One turn moves each row of this set onto another row. After a few examples, where does it send each row asked below?
Lafud: [-1.04  1.40 -1.06 -2.07  1.15 -1.30 -0.88  3.01 -1.31  1.13 -0.08  0.69
  1.72  0.90  1.49  1.34 -2.29 -2.72 -0.14  0.39 -0.74  0.74 -0.23 -2.63
 -1.80 -0.02 -1.25 -5.96 -0.43  0.84  0.81 -0.49  0.31 -0.42]
Sado: [-2.65  2.68 -0.92 -0.41  0.43 -2.07 -0.64  2.87 -0.25 -0.32 -0.67  1.41
  0.75  1.44  0.41  2.17 -2.66 -3.78 -0.57 -1.00 -0.33  0.96  0.11 -2.18
 -1.32 -1.54 -0.40 -4.73 -1.10  0.43  1.27 -1.06 -0.40  0.15]
gez: [-1.68  0.82 -0.27 -1.53  0.95 -1.48  0.10  3.54 -0.94  0.92  0.47  0.59
  2.49  1.03  0.58  1.40 -1.93 -2.50 -0.24  0.65 -1.36  0.11  0.13 -2.51
 -1.49  0.62 -0.16 -5.64 -0.83  0.82  0.38 -0.59  0.28 -0.20]
rir: [ 0.95  1.03 -2.25 -1.04 -3.64  0.01  0.96  0.82 -2.68  0.10 -1.69 -1.98
 -0.96  1.33 -1.68  0.26 -0.30 -0.05 -0.12 -1.13  2.14  1.01 -0.62 -0.32
 -0.12  2.33 -2.05 -1.69  0.42 -1.46 -0.07  1.66  0.48  1.15]
buzit: [-3.00  2.07 -1.21 -0.77  0.23 -1.91 -1.39  1.96 -1.13  0.23 -1.07  1.11
  0.88  1.42  0.74  1.88 -2.85 -3.71 -0.73 -0.42  0.10  1.13  0.13 -1.39
 -2.23 -1.65 -0.49 -4.82 -1.32  0.56  1.44 -1.05 -0.46  0.59]
Lita: [ 0.98  1.56 -2.15 -0.41 -4.28 -1.23  0.45  1.51 -2.58 -0.03 -1.83 -1.08
 -1.60  1.50 -1.64  0.03 -0.96 -0.52 -0.11 -1.46  2.65  0.56  0.41  0.57
 -0.01  2.84 -2.32 -1.30 -0.55 -1.44  0.23  1.23 -0.62  1.16]
legis: [-0.31 -0.27 -2.21 -1.69 -2.54 -0.47 -0.52  1.92 -1.50 -0.54 -1.86 -0.26
 -0.85  0.77 -1.58  0.06 -0.74 -0.36 -1.36 -1.43  1.95 -1.40  1.57  0.15
  0.51  2.13 -1.07  0.26 -0.83 -0.88  0.91  3.06 -0.48  0.26]
ket: [-2.92  1.17 -0.30 -0.18  0.52 -1.60  0.09  2.70 -1.21 -0.42 -1.06  1.12
  1.57  1.54  0.09  1.58 -2.62 -3.68 -1.10 -0.51  0.17  0.96 -0.27 -1.59
 -1.49 -0.74  0.00 -4.93 -1.60  0.68  1.99 -1.08 -0.17  0.50]
revup: [-2.49  2.60 -1.28 -0.66  0.01 -2.02 -1.11  2.17 -0.96  1.45  0.71 -0.06
  1.70  1.91 -0.57  2.68 -2.11 -2.74 -0.49 -0.26 -1.24  0.58  1.36 -3.16
 -1.28 -0.53 -1.20 -5.11  0.14 -0.35  0.22 -1.11 -0.40  0.29]
vepep: [-1.10  1.55 -0.86 -1.37 -0.52 -2.12 -0.46  2.24 -0.37  0.09 -0.63  1.93
  1.59  2.11  0.71  1.40 -1.08 -4.16 -1.80 -0.06 -0.21 -1.07  0.95 -3.15
 -2.10 -0.58 -2.30 -5.77 -0.42 -0.01  0.55 -1.67  0.42 -0.53]
Vebub: [-1.04  2.24 -1.13 -1.02  0.13 -2.76 -0.55  1.95 -0.24  0.51 -0.56  1.54
  1.19  2.44  0.60  2.16 -1.02 -3.66 -1.24 -0.42 -0.19 -0.20  0.95 -3.64
 -1.11 -0.81 -1.91 -5.28 -0.15 -0.01  1.58 -1.36 -0.49 -0.77]
fot: [-0.06  1.31 -3.22 -2.27 -3.43 -1.29 -0.14  1.30 -1.43 -0.32 -2.69 -0.79
 -0.79  1.11 -1.79  0.88 -1.84 -0.82 -1.02 -1.26  1.62 -0.04  0.14  0.44
 -1.07  1.32 -1.16  1.34 -1.53 -1.03  0.38  2.34  0.05  1.13]
Bamu: [-3.09  1.66 -0.48 -0.01 -0.13 -1.41 -0.36  2.23 -1.10 -0.84 -0.88  1.31
  0.78  1.62  0.17  1.87 -2.86 -3.88 -0.77 -1.12 -0.19  0.26  0.14 -1.57
 -1.71 -1.21 -0.99 -5.27 -1.22  0.73  0.91 -1.38  0.41  1.12]
pefem: [ 0.51  1.39 -2.84 -0.47 -3.16 -1.05  0.34  1.29 -1.08 -0.66 -2.12 -1.41
 -1.50  0.04 -1.26 -0.34 -1.48  0.34 -1.20 -1.45  1.52  0.28  0.23  1.31
 -1.25  2.30 -1.50 -0.20 -0.76 -0.75 -0.41  1.78 -0.11  0.66]
Taf: [ 1.30  1.96 -0.43 -2.46 -4.94 -2.10  0.32  2.92  0.51  1.19 -1.71  0.20
 -0.54  2.25 -0.40 -0.07  0.78 -2.28  1.98 -0.17  1.64 -0.65  0.90  0.62
 -0.31  1.84 -0.05 -1.78 -0.54 -2.45 -2.75  0.04 -0.16  0.08]
kevut: [-1.34  1.84 -1.13 -1.28  1.72 -1.31 -0.06  2.94 -0.41  0.73  0.22  0.63
  1.43  1.07  1.00  1.87 -2.12 -2.51 -0.24 -0.10 -1.19  0.80 -0.20 -3.14
 -1.46 -0.16 -0.95 -5.12  0.00  1.13  0.84 -0.67  0.37 -0.39]
fose: [ 1.73  0.95 -1.42 -3.56 -3.25 -1.77  0.08  3.27  0.84  1.89 -3.18  0.63
 -0.34  2.69 -0.07  0.59  0.06 -2.33  1.30  0.01  1.12 -1.46  0.16 -0.12
 -0.86  2.62 -0.43 -0.05 -0.93 -1.57 -2.16  1.11 -0.67  0.06]
vupor: [ 1.11  0.26 -2.18 -1.81 -3.43 -0.37  1.03  1.67 -2.35 -0.13 -2.21 -1.61
 -0.76  1.46 -0.79  1.08 -1.89 -1.23 -0.56 -1.66  2.25  0.69 -1.06  0.20
  0.84  2.90 -1.19 -1.09  1.17 -2.25  0.09  1.79 -0.67  0.94]
sos: [ 0.44  0.67 -3.30 -2.20 -3.21 -1.94  0.20  1.67 -1.00 -0.80 -1.84 -0.25
 -1.80  0.25 -1.55  0.34 -0.72 -0.48 -1.12 -1.17  1.74 -1.22  0.77  0.29
 -0.20  2.14  0.08  0.57  0.16 -1.31  0.57  1.69 -0.38 -0.21]
vog: [-0.98  1.74 -1.39 -1.57  0.03 -2.65 -1.56  1.96 -0.44  0.94 -1.09  1.76
  1.19  1.93  1.06  1.48 -1.01 -3.48 -1.42  0.28 -0.17 -0.68  0.83 -3.16
 -1.97 -0.60 -1.78 -5.82 -0.73  0.05  1.33 -0.87 -0.71 -0.84]
gete: [ 1.14  1.34 -0.78 -2.27 -3.66 -1.94  0.17  3.67 -0.49  1.34 -2.07  0.08
 -0.50  1.70 -0.31  1.50  0.29 -2.61  2.19  0.35  2.10 -1.16  0.55  0.54
  0.55  2.79  0.58 -0.42  0.09 -2.57 -1.85  0.99 -0.22  0.31]
sidaz: [-2.70  1.76 -1.25 -0.82 -0.09 -2.07 -2.18  1.65 -1.71  1.86 -0.08  0.00
  1.33  1.72 -0.61  2.18 -2.10 -2.58 -0.09 -0.12 -1.09  0.16  1.49 -2.42
 -1.44 -0.58 -1.04 -5.60 -0.44 -0.16  0.49 -1.24 -0.56  0.49]
dup: [ 1.20  1.59 -1.87 -2.92 -3.06 -1.28  0.34  2.61  0.76  0.29 -2.32 -1.39
  0.71  0.73  0.22  0.64 -1.18 -3.90 -0.17 -0.29  2.11 -0.02 -0.03  1.34
 -1.54  2.00  0.35  0.53  0.86 -2.68 -2.43  0.45  0.41 -0.30]
nifu: [ 0.98  2.11 -1.29 -2.78 -3.74 -0.78  0.94  2.71  1.30  0.44 -1.62 -1.27
  0.30  1.26  0.54 -0.45 -0.66 -2.86  0.72 -0.10  1.56  0.57 -0.65  1.52
 -2.26  1.72  0.40 -1.06  0.06 -1.59 -3.53  0.40  0.12  0.27]
gizi: [ 2.26  1.96 -1.09 -2.06 -3.78 -1.33  0.65  2.53  0.47  1.35 -1.51 -1.61
  0.35  1.75  0.92  0.09 -0.40 -2.79  0.71  0.11  1.80  0.27  0.25  1.38
 -1.86  2.96 -1.19 -0.95  0.11 -1.66 -3.14  0.22 -0.08  0.45]
zemif: [ 1.82  1.70 -0.74 -1.76 -3.68 -2.09  0.29  3.49  0.75  1.04 -2.34  0.63
 -0.94  1.40  0.37 -0.50  0.15 -2.21  1.63 -0.18  1.97 -0.57  0.91  1.48
 -1.17  2.56 -0.41 -0.62 -0.92 -1.41 -2.32 -0.05  0.11 -0.31]
menun: [ 2.60  0.98 -1.42 -4.71 -3.25 -1.29  0.27  2.89  0.48  0.94 -2.24 -1.18
  0.97  2.00  0.50  0.19 -1.45 -3.53  1.13 -0.69  1.30  0.22 -0.31  0.59
 -1.15  2.46 -0.83 -0.09 -0.43 -1.50 -2.14  0.70  0.53  0.02]
fifod: [-3.13  1.66 -1.34 -0.32 -0.37 -1.63 -1.10  1.71 -1.67  0.86  0.68  0.23
  1.30  1.84 -1.22  2.11 -1.95 -2.71 -0.78 -0.26 -1.20 -0.67  1.62 -2.65
 -1.94 -0.38 -1.27 -5.26 -0.27  0.33  0.15 -1.39  0.30  1.04]
zame: [ 0.54  0.84 -2.32 -1.83 -3.29 -0.54 -0.59  1.84 -2.25  0.42 -3.15 -1.75
 -0.94  1.64 -2.71  0.76 -1.90 -1.18  0.58 -2.04  1.45  0.31 -0.38 -0.14
  0.59  2.62 -1.66 -0.64 -0.85 -1.72  0.15  1.85 -0.64  1.43]
gima: [-2.67  1.21 -1.14 -0.51 -0.17 -2.39 -1.06  1.65 -1.55  1.04  0.32 -0.41
  2.31  1.72 -1.35  2.03 -1.41 -2.70 -1.34  0.12 -1.08 -0.52  1.72 -2.85
 -1.43  0.03 -0.82 -5.17 -0.62 -0.07  1.00 -1.24 -0.37  0.30]
Pid: [ 0.56  1.30 -2.74 -0.83 -3.25 -1.07  0.35  0.77 -0.76 -1.39 -2.85 -0.59
 -2.05  0.21 -1.63 -0.49  0.24 -0.27 -0.92 -1.51  2.04 -0.33 -0.03  0.36
 -0.91  1.34 -0.96 -0.54 -0.80 -0.72  0.65  1.62  0.33  0.31]
vug: [-1.30  1.21 -0.59 -1.37  0.86 -0.89 -0.02  3.44 -0.84  0.32  0.27  1.16
  1.45  1.16  1.02  1.32 -1.81 -3.00 -0.04  0.35 -1.13 -0.54 -0.12 -2.86
 -1.89  0.46 -1.26 -5.87 -0.42  1.26  0.03 -0.63  0.83  0.11]
razis: [ 0.27 -0.18 -1.90 -1.80 -2.65  0.62  0.02  1.66 -2.29 -0.57 -1.77 -1.71
  0.02  1.67 -0.99  0.08 -1.82 -1.84 -1.51 -1.92  2.75  0.35  0.33  0.18
  0.54  2.52 -1.99 -0.75  0.26 -1.44  0.80  2.72 -0.70  0.82]
Dele: [ 0.61  0.21  0.37 -2.76 -3.06 -0.60 -0.35  3.93  0.04  1.71 -1.73  0.15
  0.57  2.68  0.24  0.48 -0.27 -3.55  1.81 -0.26  2.18 -0.96  1.45  1.03
  0.38  2.51  0.11 -0.55 -0.25 -1.98 -2.15  1.12 -0.57  0.38]
Zuvo: [ 0.59  0.59 -0.86 -3.28 -2.77 -0.83 -0.41  2.84  1.29  0.77 -1.50 -1.01
  1.34  1.81  0.70  0.23 -0.78 -4.09 -0.08 -0.34  1.90 -0.87  1.62  1.56
 -1.37  1.77  0.25  0.53 -0.07 -1.68 -2.48  1.18 -0.20 -0.03]
fevaz: [-1.43  1.43 -0.63 -1.26 -0.38 -2.72 -0.36  2.30 -0.23  0.13 -0.90  1.44
  2.17  2.44  0.32  1.26 -1.11 -4.60 -2.06  0.07  0.18 -0.56  0.79 -2.86
 -1.84 -0.32 -1.24 -5.54 -0.95 -0.21  1.29 -1.65 -0.82 -0.75]

kevut moves to Sado
buzit moves to vog
Now find these:
nifu moves to Pid
fot moves to fose
legis moves to Dele
gizi moves to pefem
gez moves to ket
vug moves to Bamu
sos moves to gete

